In the data rows, the value 128 means zero.
Each row below has a hidden score, from 0 to 40, with 20 about the middle. What is it? The score is a weighted sum of the row's numbers plus the product of two more (or one squared), each taken from its middle value.
[116 112 167 104 134 115 142 108 121 109 110 131 112 169 151 109 109 120
 179 128 108 128 110 116 109 163 141 131] ~ 19
[118 159 205 118 138 122 108 109 154 144 111 113 136 141 110 108 128 134
 120 158 135 125 135 129 109 117 112 124] ~ 19
[140 115 114 130 120 141 109 131 123 127 112 120 143 112 109 151 127 130
 112 151 124 122 133 134 140 111 122 127] ~ 20
[121 120 112 108 126 120 145 107 117 110 149 135 104 148 140 110 114 127
 135 120 110 138 111 130 103 138 150 136] ~ 13
[116 118 166 108 134 121 159 106 119 107 110 135 109 156 166 107 112 121
 186 141 110 130 110 113 101 175 138 126] ~ 24
[128 114 113 110 134 124 144 107 125 118 161 151 105 120 136 107 112 135
 119 119 110 135 109 129 103 138 141 139] ~ 16
[124 114 147 105 135 124 136 110 121 108 110 133 108 146 147 106 112 126
 164 137 114 138 110 126 103 151 138 132] ~ 18
[121 111 114 107 161 134 157 105 120 113 158 179 107 108 142 152 112 133
 116 162 112 116 142 120 106 126 112 123] ~ 22
[117 184 117 139 116 122 108 138 122 122 109 104 121 187 110 122 128 117
 126 118 132 147 110 132 173 110 134 133] ~ 5
[120 198 165 166 114 133 108 153 129 149 109 107 136 164 108 107 155 124
 113 113 157 129 116 122 148 111 111 133] ~ 8
[119 117 114 111 142 140 139 103 120 116 150 130 106 119 122 111 120 127
 133 116 107 131 111 127 128 124 137 139] ~ 31
[118 114 115 109 129 120 156 107 143 113 156 157 108 140 159 108 110 127
 119 122 117 133 109 122  99 151 152 130] ~ 6
[129 115 117 112 125 125 143 108 135 111 148 152 110 110 148 107 113 134
 117 146 112 129 109 132 111 131 145 130] ~ 22
[119 116 152 107 138 120 173 103 119 112 111 141 108 166 181 107 113 120
 202 125 107 121 109 122 105 190 150 122] ~ 24
[116 188 165 169 114 136 108 154 124 148 109 112 140 164 110 106 153 126
 112 119 160 131 118 125 152 111 114 132] ~ 6
[118 115 118 106 142 119 186 106 122 110 130 163 114 137 188 107 115 116
 175 118 109 129 109 119 108 190 145 121] ~ 27
[121 113 114 109 167 122 195 106 121 111 170 199 104 110 171 131 114 135
 120 185 109 120 133 118 107 145 121 122] ~ 20
[126 136 154 156 125 134 109 159 141 155 110 109 162 109 111 135 146 142
 112 154 154 118 170 128 134 110 111 126] ~ 24
[115 128 116 108 110 141 121 104 118 115 120 107 109 144 110 154 110 126
 153 116 113 147 108 134 173 111 144 131] ~ 34
[120 143 112 108 116 127 118 115 119 109 124 104 104 164 109 117 109 119
 143 121 111 145 108 133 158 116 145 140] ~ 13
[117 118 112 107 118 129 132 104 119 108 126 108 102 146 111 145 111 121
 161 118 111 147 110 128 169 118 146 130] ~ 24
[145 111 112 172 112 143 109 179 123 149 109 106 167 107 110 156 151 128
 111 114 152 112 152 131 161 110 116 120] ~ 22
[118 111 112 109 127 115 166 106 135 108 171 161 105 136 165 108 118 124
 120 127 109 126 108 120 106 151 154 133] ~ 13
[126 111 112 106 128 117 179 108 117 115 195 183 106 109 176 107 114 122
 119 118 113 124 109 119 103 170 144 130] ~ 17
[143 115 125 103 142 117 134 117 160 127 159 162 111 111 139 108 118 137
 110 130 113 119 133 135 112 136 126 132] ~ 25
[117 111 113 109 141 121 194 108 114 111 173 169 108 108 168 109 112 122
 154 120 108 123 110 119 101 158 145 121] ~ 31
[133 150 128 134 125 118 115 129 150 134 135 118 105 156 115 105 134 130
 111 117 127 133 110 133 110 118 133 136] ~ 10
[140 110 116 107 126 121 151 114 150 110 180 171 103 125 155 106 112 128
 112 117 110 123 109 121 106 161 138 130] ~ 16
[120 187 137 126 114 130 109 121 118 119 112 107 125 196 110 132 122 116
 147 116 129 144 109 130 174 110 127 130] ~ 13
[138 115 113 129 120 144 110 129 117 124 119 124 141 108 111 149 128 131
 113 150 125 126 127 130 142 109 128 123] ~ 19
[120 119 135 106 133 120 148 109 121 115 109 141 110 139 158 109 114 120
 166 130 106 129 110 123 105 159 143 128] ~ 25
[125 112 121 107 129 120 134 110 138 112 140 144 109 128 142 106 118 128
 123 123 111 131 111 131 110 144 141 136] ~ 19
[122 153 129 168 116 139 109 169 135 146 110 102 174 108 108 144 153 131
 113 131 161 116 150 132 152 110 112 124] ~ 28
[136 113 114 132 145 130 108 136 118 146 111 110 171 110 110 186 138 131
 112 123 139 119 161 134 115 111 114 123] ~ 22
[121 112 158 109 132 118 159 107 117 110 111 134 110 175 171 106 117 121
 185 128 113 125 111 118 106 177 144 121] ~ 17
[131 111 113 109 139 144 130 104 119 121 133 152 110 108 132 148 112 143
 114 166 112 121 133 122 117 110 125 127] ~ 19
[123 144 113 111 119 136 112 116 119 114 127 112 113 154 110 128 117 119
 139 117 113 147 110 132 154 111 140 138] ~ 19
[118 170 211 167 126 115 109 157 160 165 115 107 159 108 110 112 157 141
 111 154 162 118 184 122 126 110 109 123] ~ 26
[141 120 111 166 117 140 108 173 112 137 109 108 159 109 110 155 147 132
 111 117 153 122 141 129 161 112 113 123] ~ 21
[125 131 115 151 113 144 109 157 124 138 105 106 163 107 108 150 145 132
 108 142 149 122 144 131 155 109 115 122] ~ 24
[125 113 113 106 134 120 194 107 117 113 177 181 105 107 186 107 111 121
 134 125 113 120 110 119 103 167 151 117] ~ 21
[135 116 114 126 128 139 108 122 122 124 110 120 140 107 109 132 130 137
 123 127 127 136 119 138 122 111 125 135] ~ 28
[140 114 115 169 119 134 108 185 122 147 115 107 163 112 110 156 157 129
 113 118 151 121 153 130 158 110 114 124] ~ 23
[146 114 117 110 144 119 147 110 122 114 172 161 108 110 143 106 115 141
 117 110 112 127 116 129 101 143 126 129] ~ 28
[121 113 114 107 133 117 142 106 121 117 161 146 106 121 134 108 111 133
 121 121 109 128 110 135 104 136 138 141] ~ 21
[136 114 115 123 151 128 109 135 113 149 111 107 172 111 110 191 141 132
 112 117 146 119 160 128 113 110 113 125] ~ 14
[142 112 115 106 127 117 151 117 151 110 178 164 113 131 156 107 111 128
 111 117 111 125 111 131 107 160 136 134] ~ 20
[125 115 129 107 135 144 115 108 125 117 115 130 130 113 126 123 115 125
 135 151 116 133 111 133 119 117 130 137] ~ 27
[117 111 149 107 133 114 170 105 119 110 107 147 104 156 180 105 111 119
 194 127 112 122 110 120 105 185 143 119] ~ 23
[130 130 113 158 116 144 108 156 124 141 108 108 162 110 113 150 147 132
 111 140 145 124 143 127 151 110 110 118] ~ 29
[118 179 139 149 116 140 109 137 119 132 112 105 127 165 109 122 148 117
 112 113 142 138 109 130 161 112 119 138] ~ 9
[143 118 115 170 116 133 110 183 119 150 105 103 163 109 111 156 155 129
 111 114 154 114 151 130 155 110 114 122] ~ 23
[118 162 188 173 114 117 109 172 158 174 109 111 162 108 110 123 166 139
 113 150 178 115 192 128 135 109 115 123] ~ 15
[122 120 112 124 121 146 109 126 121 115 114 100 137 108 110 155 121 128
 125 135 125 133 109 137 154 110 132 129] ~ 31
[118 115 115 106 142 118 180 108 114 106 167 165 106 110 162 106 112 128
 147 123 112 126 110 117 101 148 150 124] ~ 23
[140 129 118 173 117 135 108 170 126 146 107 108 163 109 109 149 153 129
 111 118 156 119 147 133 151 110 114 118] ~ 20
[122 155 117 131 124 140 110 120 118 119 121 106 115 154 111 128 123 122
 131 118 129 149 109 134 160 111 125 138] ~ 16
[120 112 115 110 137 121 156 106 120 106 151 149 107 123 148 106 109 122
 142 112 112 132 110 126 110 149 140 140] ~ 22
[119 117 132 108 140 119 137 104 119 110 109 139 107 133 146 107 107 123
 160 135 111 132 109 129 106 144 141 134] ~ 20
[116 116 113 104 148 144 134 105 115 115 138 137 111 111 119 142 114 124
 128 150 111 136 109 130 141 115 130 131] ~ 22
[118 142 114 147 116 143 109 142 120 127 111 103 146 121 110 150 135 124
 112 124 138 137 111 130 167 109 121 131] ~ 26
[117 189 175 170 118 128 109 159 135 162 106 106 142 149 110 108 172 125
 111 114 173 124 137 126 151 110 112 126] ~ 4
[117 175 114 132 116 136 108 123 124 119 116 111 120 174 111 141 121 120
 134 115 127 149 109 130 182 111 130 132] ~ 14
[130 135 145 131 119 130 109 122 145 130 109 118 132 134 114 106 123 130
 117 135 129 130 118 138 108 114 130 137] ~ 17
[123 144 111 123 121 121 116 122 116 119 135 101 106 153 109 109 123 124
 131 118 116 147 110 137 131 120 143 140] ~ 15
[121 131 116 134 136 136 109 137 114 143 113 107 167 111 110 178 138 127
 115 114 146 126 135 133 131 111 107 132] ~ 27
[116 126 127 105 138 134 124 105 120 109 114 121 111 137 116 127 115 119
 145 134 112 142 111 132 138 123 137 132] ~ 19
[119 191 164 169 118 131 109 154 123 154 115 111 138 162 112 106 157 125
 112 113 164 132 118 123 157 111 108 129] ~ 5
[139 119 115 155 120 145 110 155 128 138 112 107 151 107 111 143 147 131
 111 130 145 124 136 131 148 111 116 122] ~ 23
[121 110 131 109 134 122 137 106 120 110 109 135 105 132 146 108 113 122
 159 136 114 129 112 128 110 144 144 132] ~ 17
[130 153 115 169 115 137 108 172 126 149 112 107 155 110 112 134 161 130
 111 117 164 123 137 132 159 111 114 128] ~ 24
[126 114 128 107 133 117 147 111 145 105 157 158 106 136 153 104 109 129
 122 117 110 127 108 125 108 158 136 136] ~ 20
[120 127 113 130 119 140 108 127 122 116 129 105 128 117 111 157 121 121
 124 110 126 139 109 132 168 111 136 129] ~ 25
[141 110 119 109 146 116 142 112 153 127 161 167 102 109 144 107 112 137
 114 133 106 125 131 130 109 141 128 126] ~ 25
[129 111 112 107 130 122 161 108 146 109 174 162 107 133 164 108 114 127
 111 115 113 117 109 120 103 160 148 128] ~ 11
[142 114 115 166 113 136 109 177 113 144 112 114 159 109 111 154 153 126
 113 119 155 119 151 133 159 109 114 120] ~ 17
[140 118 113 172 110 138 109 181 125 149 112 103 166 113 110 153 161 132
 113 119 162 117 153 129 161 110 112 124] ~ 20
[118 133 134 110 127 117 131 105 120 110 110 104 108 179 130 105 114 124
 177 115 111 141 109 119 125 143 143 136] ~ 19
[131 129 114 159 115 139 108 155 123 142 111 109 167 109 111 149 143 136
 111 143 142 116 146 127 151 111 115 124] ~ 28
[142 111 112 135 129 133 109 136 120 137 119 123 148 111 110 147 127 133
 112 139 131 122 138 133 127 111 115 127] ~ 19
[141 123 120 157 126 129 108 163 114 157 112 108 174 108 110 161 152 129
 111 126 161 117 172 127 135 110 114 122] ~ 9
[150 117 116 128 124 115 112 131 142 130 137 142 117 110 123 108 122 135
 113 134 123 127 125 139 105 116 135 136] ~ 16
[123 113 159 110 131 121 168 108 121 114 109 141 106 169 174 108 112 123
 201 124 110 127 110 119 108 185 142 125] ~ 25
[123 115 114 105 138 117 161 105 140 111 160 170 109 120 161 107 113 132
 116 141 114 122 110 120 106 146 144 127] ~ 14
[127 136 112 157 114 141 108 161 112 138 110 105 150 108 110 151 151 127
 112 120 147 130 122 132 167 110 106 129] ~ 39
[143 114 116 114 132 135 120 118 130 118 130 142 113 107 128 121 116 141
 118 144 115 130 117 131 109 116 135 130] ~ 20
[115 114 115 109 130 119 196 104 117 115 195 191 106 110 190 106 112 118
 126 117 109 125 110 118 104 188 150 122] ~ 18
[139 112 113 127 145 133 108 125 114 137 133 116 142 108 109 164 136 136
 111 119 138 126 135 133 126 111 112 130] ~ 18
[124 169 206 177 122 121 109 172 164 179 110 107 168 107 111 117 167 139
 110 162 174 118 198 123 129 111 111 121] ~ 17
[134 135 127 147 119 139 108 140 127 140 112 108 146 109 110 134 141 131
 113 132 145 128 129 132 150 111 113 130] ~ 25
[144 116 116 164 113 141 110 167 120 145 108 105 160 110 109 150 148 129
 109 119 153 119 144 135 155 111 117 123] ~ 16
[121 111 133 104 144 120 141 107 119 110 106 140 108 115 145 114 113 125
 164 135 105 131 111 124 109 149 134 123] ~ 38
[119 152 113 111 117 125 116 108 120 104 120 107 108 162 111 131 114 120
 148 119 117 157 109 134 168 111 140 136] ~ 18
[122 114 118 103 128 118 161 106 139 107 159 167 106 130 163 107 106 128
 120 130 111 129 110 118 102 148 152 133] ~ 10
[130 121 115 146 132 125 108 158 118 155 106 107 180 106 110 182 152 123
 112 117 154 119 165 133 131 111 112 123] ~ 19
[140 147 132 158 116 120 109 160 159 146 109 108 139 129 110 109 145 129
 112 121 152 125 138 134 113 111 108 126] ~ 34
[113 112 110 105 126 116 142 109 119 111 138 122 107 145 129 108 110 120
 155 112 108 144 110 129 128 137 147 135] ~ 23
[135 114 120 119 140 123 127 120 149 129 136 155 116 110 128 107 123 145
 112 156 113 123 139 136 106 115 123 129] ~ 28
[137 114 116 106 133 128 124 116 133 122 141 139 112 109 129 107 117 134
 120 138 109 132 109 136 114 119 142 135] ~ 22
[145 113 126 123 148 127 115 124 131 141 128 147 128 106 111 142 133 143
 111 158 129 123 161 130 107 110 114 125] ~ 12
[131 112 114 113 125 123 151 110 132 112 179 159 109 131 151 106 110 126
 110 119 111 128 109 123 110 157 145 137] ~ 8
[137 111 115 108 155 140 109 116 116 132 129 127 159 109 109 187 124 122
 115 124 123 125 146 128 110 110 110 121] ~ 27
[145 112 116 148 111 144 109 153 118 135 116 108 150 109 109 155 142 131
 113 131 139 115 140 133 151 110 111 125] ~ 27
[135 122 112 141 120 148 108 137 125 134 109 107 142 107 109 139 134 131
 113 139 137 132 130 135 148 111 115 125] ~ 25
[121 186 196 176 118 121 107 170 159 171 109 108 155 123 110 112 169 130
 111 128 176 120 170 126 138 110 111 122] ~ 13
[122 113 142 109 146 120 151 108 118 110 107 140 111 133 157 105 110 122
 179 129 110 129 109 119 106 164 134 127] ~ 30
[124 112 140 107 128 117 172 105 120 108 113 149 104 157 180 107 118 126
 184 122 106 129 110 119 109 186 149 124] ~ 23
[139 113 116 108 144 124 132 110 118 128 153 143 106 109 128 125 113 135
 115 130 112 131 123 129 110 124 128 129] ~ 21
[129 136 130 165 117 134 108 159 132 147 111 108 167 109 110 143 151 134
 112 149 156 123 155 128 139 111 115 123] ~ 20
[138 115 114 137 144 135 109 138 115 143 109 106 168 106 111 179 149 125
 109 112 150 125 154 126 119 111 109 122] ~ 17
[151 111 114 131 134 124 109 132 132 137 138 129 131 107 113 121 131 138
 112 129 132 124 135 134 105 112 114 128] ~ 22
[118 108 116 108 128 116 200 106 120 107 199 201 108 109 192 107 116 121
 125 118 106 116 111 119 105 188 151 119] ~ 22
[120 151 117 116 119 126 111 115 120 109 121 105 109 163 111 129 112 117
 143 117 114 147 109 135 161 112 138 132] ~ 19
[134 127 115 147 116 143 109 152 124 136 113 111 155 111 110 138 147 126
 111 122 140 127 134 134 142 111 113 123] ~ 29
[139 113 114 143 116 144 108 140 124 129 118 110 155 108 111 153 131 130
 113 149 130 126 136 134 147 110 114 125] ~ 31
[122 155 166 177 116 125 108 175 147 165 107 108 162 109 109 128 165 134
 114 145 170 123 184 127 137 111 112 121] ~ 18
[121 116 112 108 136 139 131 108 119 124 151 131 107 115 117 116 128 130
 129 112 112 138 110 132 129 119 135 142] ~ 32
[145 110 112 150 117 148 109 155 122 142 116 106 152 107 111 156 142 128
 113 133 135 112 142 128 152 111 113 119] ~ 28
[119 138 111 141 118 142 108 134 122 125 117 105 135 119 110 156 134 125
 116 116 135 139 111 130 171 111 128 134] ~ 23
[137 112 115 108 128 117 156 113 144 115 182 171 108 128 159 107 113 126
 114 114 114 122 110 122 104 163 141 132] ~ 10
[119 115 113 108 123 122 166 111 138 111 158 171 109 133 169 108 116 122
 121 133 109 121 109 118 115 154 152 128] ~ 13
[133 109 114 104 128 123 157 110 145 112 178 167 106 129 162 106 116 128
 113 117 110 125 110 124 103 164 144 134] ~ 13
[123 113 127 104 128 129 118 104 122 116 114 126 117 126 130 111 117 130
 140 141 117 131 109 132 116 125 135 135] ~ 21
[121 152 130 160 113 135 109 155 128 149 110 104 157 115 110 137 145 126
 111 126 155 125 138 126 149 110 114 129] ~ 21
[117 113 114 109 130 117 155 108 120 112 140 147 110 152 155 107 115 120
 143 125 115 126 111 123 106 152 152 133] ~ 7
[139 114 113 129 139 129 109 141 115 146 112 103 172 110 109 191 138 124
 114 116 145 121 160 127 121 110 118 124] ~ 13
[127 113 113 107 136 116 140 109 119 115 164 139 106 119 130 106 112 126
 124 117 108 133 110 128 103 132 140 142] ~ 20
[122 211 180 183 115 120 109 187 177 158 110 105 126 189 111 110 153 122
 115 118 170 124 137 124 109 111 111 126] ~ 9
[141 112 114 122 148 137 109 128 116 142 122 115 154 107 110 183 136 127
 111 118 135 124 148 125 116 111 113 121] ~ 16
[154 112 114 108 136 120 127 128 136 127 165 150 108 108 131 106 116 138
 110 118 117 123 125 137 104 138 131 134] ~ 24
[125 115 111 108 130 116 178 101 134 109 194 186 104 110 175 107 108 127
 114 116 110 117 111 120 106 175 146 127] ~ 18
[118 113 130 106 129 119 140 102 122 111 114 141 105 147 148 108 115 122
 146 136 113 133 111 128 105 147 144 131] ~ 10
[125 165 206 167 118 118 109 163 166 175 108 106 159 107 109 114 162 142
 111 158 174 123 195 125 123 112 114 120] ~ 13
[141 111 114 108 122 122 154 112 147 111 185 170 105 129 160 106 110 131
 113 119 111 120 112 127 101 164 144 135] ~ 11
[146 115 116 135 125 135 116 130 130 131 156 135 113 107 113 111 129 135
 111 119 121 128 119 140 119 111 131 132] ~ 21
[120 121 114 108 122 142 115 110 120 106 121 106 111 128 110 152 116 121
 141 116 108 144 109 134 170 110 137 130] ~ 33
[117 111 166 112 128 114 163 103 119 110 114 132 105 174 174 107 110 122
 196 127 108 124 109 120 104 183 140 120] ~ 28
[132 112 133 108 155 136 134 105 135 132 131 165 111 110 126 135 123 148
 111 181 113 120 157 125 111 111 114 117] ~ 26
[123 197 166 169 118 135 110 153 124 152 109 104 134 167 111 107 155 124
 115 118 165 135 115 131 154 111 107 134] ~ 5
[120 112 112 106 133 128 140 110 121 110 148 128 106 125 122 122 112 122
 145 119 108 142 109 127 140 126 140 138] ~ 26
[145 113 116 105 136 135 124 119 125 125 145 146 110 110 126 126 118 135
 111 134 114 127 124 132 105 116 132 128] ~ 15
[125 141 159 156 128 125 110 157 131 165 105 107 174 106 109 153 158 138
 111 145 165 117 185 127 126 111 114 123] ~ 17
[142 112 114 108 147 119 141 111 121 122 168 151 104 109 136 107 111 136
 115 114 111 127 123 131 104 137 125 131] ~ 29
[130 115 135 127 141 143 115 117 126 137 119 138 123 111 110 141 131 134
 112 167 114 124 141 131 132 111 112 131] ~ 30
[117 169 118 133 118 131 108 123 118 122 114 103 113 165 110 135 129 120
 132 112 129 145 108 130 175 109 129 135] ~ 16
[128 115 114 103 132 119 150 113 152 111 164 162 112 138 154 107 112 127
 110 118 112 125 109 126 102 154 146 133] ~ 8
[124 135 116 112 126 140 117 108 124 111 127 110 107 140 110 135 118 117
 140 114 118 140 109 136 159 110 137 137] ~ 20
[117 178 208 182 116 118 109 177 168 178 110 106 163 111 110 107 170 139
 111 143 180 120 196 130 113 110 112 121] ~ 20
[122 176 205 173 117 122 108 169 157 178 107 107 163 114 110 120 168 137
 111 153 175 118 193 121 138 112 115 119] ~ 12
[142 171 137 178 115 114 109 190 161 160 111 107 147 135 111 108 158 127
 113 118 165 118 149 130 110 110 112 122] ~ 36
[123 138 115 152 117 142 109 148 121 135 115 106 157 108 111 153 135 129
 113 132 144 127 129 130 157 110 113 128] ~ 30
[124 112 167 110 130 126 152 107 115 109 116 129 106 170 164 109 114 114
 189 132 110 130 109 120 104 173 140 123] ~ 20
[142 197 168 177 109 117 108 184 179 157 116 109 129 178 111 108 157 120
 110 120 163 123 142 129 108 111 110 121] ~ 17
[140 115 120 108 142 123 139 113 152 126 152 166 105 107 140 107 111 140
 112 144 109 117 135 134 109 137 123 132] ~ 26
[124 111 155 105 137 121 172 108 119 110 106 140 108 167 181 108 110 121
 204 128 106 120 110 117 102 190 146 121] ~ 24
[143 126 113 150 113 135 109 155 137 141 118 108 140 109 110 121 145 141
 113 131 144 125 137 136 138 110 114 127] ~ 32
[125 141 167 106 131 124 122 107 119 105 110 108 111 171 127 110 115 121
 165 133 112 137 109 125 114 140 140 137] ~ 14
[141 118 113 132 129 126 110 126 149 126 128 126 115 117 119 109 128 138
 114 133 127 127 120 133 121 109 141 133] ~ 12
[120 167 163 155 132 136 108 141 138 153 112 102 132 131 110 111 154 130
 114 121 153 127 133 129 143 111 107 132] ~ 22
[142 113 116 169 114 136 109 181 118 145 110 109 164 105 110 154 149 130
 113 121 157 114 151 130 157 111 115 122] ~ 17
[135 113 114 139 126 137 109 136 119 137 108 105 163 107 109 162 135 124
 110 139 135 125 144 130 139 111 111 125] ~ 25
[126 191 184 169 115 124 108 162 136 161 107 109 142 149 110 108 162 127
 113 119 167 127 137 125 146 111 115 126] ~ 4
[121 158 113 120 123 139 109 115 115 114 114 104 113 159 110 138 119 121
 139 118 120 149 110 132 167 111 130 138] ~ 19
[123 142 130 151 136 122 108 164 121 154 110 107 199 109 110 186 160 123
 114 119 170 125 177 125 125 110 114 128] ~ 15
[138 133 118 138 125 138 109 131 133 134 129 115 127 116 109 110 136 137
 113 121 134 135 117 137 129 111 127 134] ~ 19
[116 175 114 128 116 136 108 125 121 121 110 108 125 171 110 140 123 120
 135 118 132 148 109 131 181 110 123 139] ~ 15
[120 113 158 109 139 117 149 107 117 113 107 133 110 160 158 107 109 121
 182 132 112 127 109 120 104 166 144 130] ~ 14
[141 114 114 165 110 135 109 170 123 145 105 107 158 108 111 151 153 133
 112 119 150 113 153 132 153 110 112 125] ~ 26
[134 113 114 134 142 129 109 145 118 149 113 106 182 106 110 190 144 125
 112 116 156 124 165 134 115 110 110 122] ~ 17
[138 113 110 138 138 128 110 140 119 141 111 104 163 106 109 163 143 127
 110 118 146 128 155 132 107 111 116 122] ~ 17
[119 122 112 106 119 120 128 119 122 112 150 121 106 152 125 109 114 115
 128 117 111 144 110 137 110 134 144 144] ~ 12
[122 122 116 106 123 120 137 107 116 115 138 117 108 155 128 106 111 124
 142 120 108 143 108 134 133 130 147 136] ~ 18
[147 111 115 106 136 121 136 120 149 119 167 156 105 109 139 105 110 133
 113 116 112 129 116 127 105 144 138 134] ~ 22
[118 196 124 151 115 133 108 144 115 125 110 108 143 186 111 149 132 122
 125 119 138 149 111 129 193 111 116 127] ~ 15
[118 114 112 102 128 121 156 105 143 110 155 159 109 131 158 107 111 131
 113 125 112 128 111 124 107 145 153 138] ~ 12
[141 116 120 132 140 127 108 130 121 148 111 125 152 109 109 166 143 139
 112 144 138 121 165 123 116 110 110 122] ~ 15
[119 167 211 176 115 119 109 169 162 180 113 107 165 108 110 114 168 137
 112 161 168 118 201 130 128 110 114 119] ~ 30
[145 115 112 113 149 131 108 116 122 132 131 128 160 110 110 193 128 126
 112 123 123 123 152 126 108 111 111 121] ~ 24
[121 181 131 139 115 124 109 135 118 133 106 115 126 176 109 117 131 120
 122 120 137 147 109 130 166 111 123 130] ~ 3
[121 111 155 106 135 119 165 106 116 108 113 139 105 158 172 108 109 122
 193 133 113 122 111 126 106 180 143 122] ~ 21
[142 115 113 170 119 136 109 177 126 144 111 105 164 110 110 155 148 126
 113 113 153 115 152 130 156 111 113 121] ~ 22
[128 112 129 107 158 135 136 105 131 133 140 162 106 109 127 129 121 141
 111 175 108 119 149 127 112 116 112 125] ~ 24
[119 172 187 172 118 123 110 166 155 173 108 103 161 112 112 120 167 138
 111 144 171 121 179 125 137 110 113 121] ~ 19
[120 114 122 107 141 129 128 106 119 111 108 114 115 129 123 133 112 115
 159 121 106 140 111 131 118 133 136 133] ~ 28
[148 118 114 163 114 135 109 168 128 139 117 106 153 109 112 134 149 132
 112 114 151 125 145 129 141 112 116 118] ~ 24
[119 196 166 170 113 132 108 152 122 151 104 110 138 168 111 109 156 117
 111 116 158 132 113 123 153 111 110 129] ~ 4
[121 123 114 104 137 140 134 106 122 119 143 130 110 123 117 119 121 121
 133 117 111 144 110 129 138 120 139 138] ~ 26
[120 113 111 109 130 123 148 107 140 109 153 155 108 128 153 108 116 128
 115 129 111 126 110 131 103 140 148 132] ~ 16
[124 119 153 107 134 120 160 110 117 107 107 132 109 165 170 107 117 123
 192 132 108 129 111 120 109 178 138 123] ~ 29
[122 177 119 144 116 140 109 141 121 128 111 109 145 155 109 159 135 122
 123 115 150 145 111 133 179 110 112 135] ~ 16
[127 113 115 109 134 118 181 105 120 111 196 188 105 109 176 106 116 125
 119 115 112 114 111 118 105 173 145 122] ~ 15
[121 182 160 161 120 135 108 150 140 150 112 105 131 162 110 108 150 125
 114 114 155 132 115 128 141 111 117 137] ~ 6
[118 109 113 108 138 118 162 107 115 110 174 158 107 109 150 108 116 121
 133 120 109 125 110 123 104 140 139 127] ~ 28
[119 114 114 108 125 120 167 109 127 109 159 168 109 135 166 105 113 123
 123 124 106 121 111 121 107 154 154 127] ~ 15
[120 107 115 109 141 119 185 105 121 109 192 193 104 112 178 105 111 125
 117 114 113 123 109 119 103 169 143 124] ~ 15
[119 151 178 163 123 116 108 164 145 170 108 109 171 108 112 137 163 136
 113 148 169 118 191 126 122 111 111 122] ~ 19
[118 115 116 106 141 138 136 105 118 118 144 136 110 121 120 110 117 131
 137 112 107 135 110 128 129 126 136 140] ~ 37
[136 119 116 142 127 143 109 142 126 132 113 115 149 109 110 151 133 132
 112 151 132 117 139 131 142 111 115 125] ~ 24
